347   45  405  546  610  227  360
711  769  765  680  303  449  604
Counting starts at 1.
Report the entry just right of 680.
A: 303
The bottom-right entry: 604
Report the entry at row 1, column 2.
A: 45
The entry in row 2 and column 1 -> 711

B = ((-1, -27, 2, -14), (19, -13, -13, 8), (18, -17, -16, 3), (5, 24, 9, 17), (14, 17, -15, -3), (16, -16, -19, -6), (-16, -32, 17, -15), (9, -15, -20, -5), (-16, -21, 9, -14), (17, 16, -1, 12))
Find the entry just right of the smallest entry.
Answer: 17
Find the entry just right of 19.
Answer: -13
The entry just left of 8 is -13
The second entry in reading order -> -27
Find the fifth entry in reading order.
Answer: 19
Find the entry just right of -21.
Answer: 9
The entry just left of the smallest entry is -16
The entry just right of 18 is -17
Find the third smallest entry.
Answer: -21
The first entry in reading order -> -1
The third largest entry: 18
Find the entry just left of the largest entry.
Answer: 5

[[-778, -18, 580, -3, 154, 857, 226, 36, 223, 314, 295, 641, 327, 551, 607], [376, 322, 361, 347, 350, 350, 345, 358, 346, 334, 359, 361, 341, 349, 342], [-808, -211, 383, -36, 96, 843, 197, 82, 77, 320, 300, 592, 217, 667, 656], [382, 308, 371, 337, 365, 361, 340, 353, 335, 335, 363, 375, 339, 349, 326], [-768, -218, 342, -6, 48, 798, 203, 116, 89, 296, 300, 552, 200, 672, 685], [-793, -210, 340, -1, 27, 796, 206, 115, 101, 292, 295, 544, 202, 674, 705], [-807, -228, 396, -23, 45, 827, 197, 95, 104, 279, 302, 584, 209, 661, 684], [425, 323, 453, 345, 363, 359, 341, 350, 384, 295, 372, 402, 358, 306, 307], [488, 305, 465, 366, 327, 325, 342, 377, 410, 250, 381, 391, 347, 290, 313], [-771, -230, 301, 6, 15, 777, 206, 133, 85, 291, 297, 524, 185, 687, 712], [424, 317, 437, 344, 365, 358, 341, 353, 373, 302, 371, 397, 353, 313, 308], [418, 294, 468, 356, 299, 344, 339, 365, 412, 245, 374, 394, 346, 302, 343], [-775, -26, 588, -6, 153, 860, 224, 36, 223, 308, 297, 647, 325, 549, 604], [-957, 6, 706, -87, 249, 995, 210, -68, 207, 368, 286, 751, 380, 542, 563]]
The entry just right of the smallest entry: 6
Read off the 3rd smallest entry.
Answer: -807
Read off the first entry in reading order.
Answer: -778
Read off the entry just right of 777.
Answer: 206
Read off the fifth entry in reading order.
Answer: 154
The entry just right of the largest entry -> 210
Read off the 3rd entry in reading order.
Answer: 580
Read off the second largest entry.
Answer: 860
Read off the entry just left of 291.
Answer: 85
The entry just left of 383 -> -211

[-211  170  617 -132  484 -257 -582  178 -422]
Find the entry just left of 170.
A: -211
Find the entry just left of the largest entry.
A: 170
The entry just right of the smallest entry -> 178
Find the entry just left of 484.
A: -132

Read these off the matrix that follows.
1) Which number is the first entry in reading order?
2) Which number is the third entry in reading order?
3) Which number is the entry in the bottom-left corner?
4) Which number is the last entry, reading row by row?
5) Which number is the second entry, reading row by row?
6) Which number is the smallest entry in the last row?
7) Which number is the last entry of the largest entry's row?
8) Which number is the entry just right of the largest entry?
[[  5   0   5  -4  15   4   0   6   2  11  -9  -2  12  -7  -6]
 [ 35   0   5 -17   5 -13  18 -13   9   7  -9   1  -7 -14  -6]
 [-10   0  -5   0 -12   0  -3  -3  -1 -18   9   2 -13  12  10]
 [  0  -4   1   6  -2   4   0   6  -5   7  -1   1   3  -1   4]
 [  5   0  -7   0  -5   0   3   2  -5   4  -1  -5   3  -1  -6]
 [ -5  14   7  -4  -5 -13   0 -23  16   0   7  -5  -7  -4  -3]
 [  0   0   5   0  -2   0  -3  -3  -1  -4   4  -2   0  -1  -1]
 [  5   0  -3   0  -2   0   3  -3  -1   0   1  -5   3  -1  -3]
 [  0   0   1   0  -2   0   0  -3  -1   0   4  -4   3  -1  -1]
 [  0   0   1  -4   8   4   0   6  -1   0  -1  -2   3  -1  -1]
 [ -5   7   5   0  -5  -3   0  -8   6   4   4  -2  -4  -1  -1]
 [  0  -8  -1  10  -2   7   0  11  -8   7  -1   2   3  -1   4]
 [  0 -19  -3  13  -2  13   0  16 -12   7  -4   5   6  -1   7]
 [  0   0  -1   0   1   0  -5   2   2  -4  -1  -2   0   1   4]]
1) 5
2) 5
3) 0
4) 4
5) 0
6) -5
7) -6
8) 0

[ 1.207  0.738 -0.361 -0.838 -0.272  0.064  0.568  0.024  1.710  1.574
  1.547 -1.238  0.726  0.148  1.144 -1.255]
Give the third entry.
Answer: -0.361
Give the entry just right of 0.024.
Answer: 1.710
Give the third entry from the right.
Answer: 0.148
The entry just right of -0.838 is -0.272
The 3rd largest entry -> 1.547
Give the entry just right of the largest entry.
Answer: 1.574
The fifth entry from the end -> -1.238
Give the last entry.
Answer: -1.255
Give the second entry from the left.
Answer: 0.738
Give the second-last entry.
Answer: 1.144
The 3rd smallest entry is -0.838
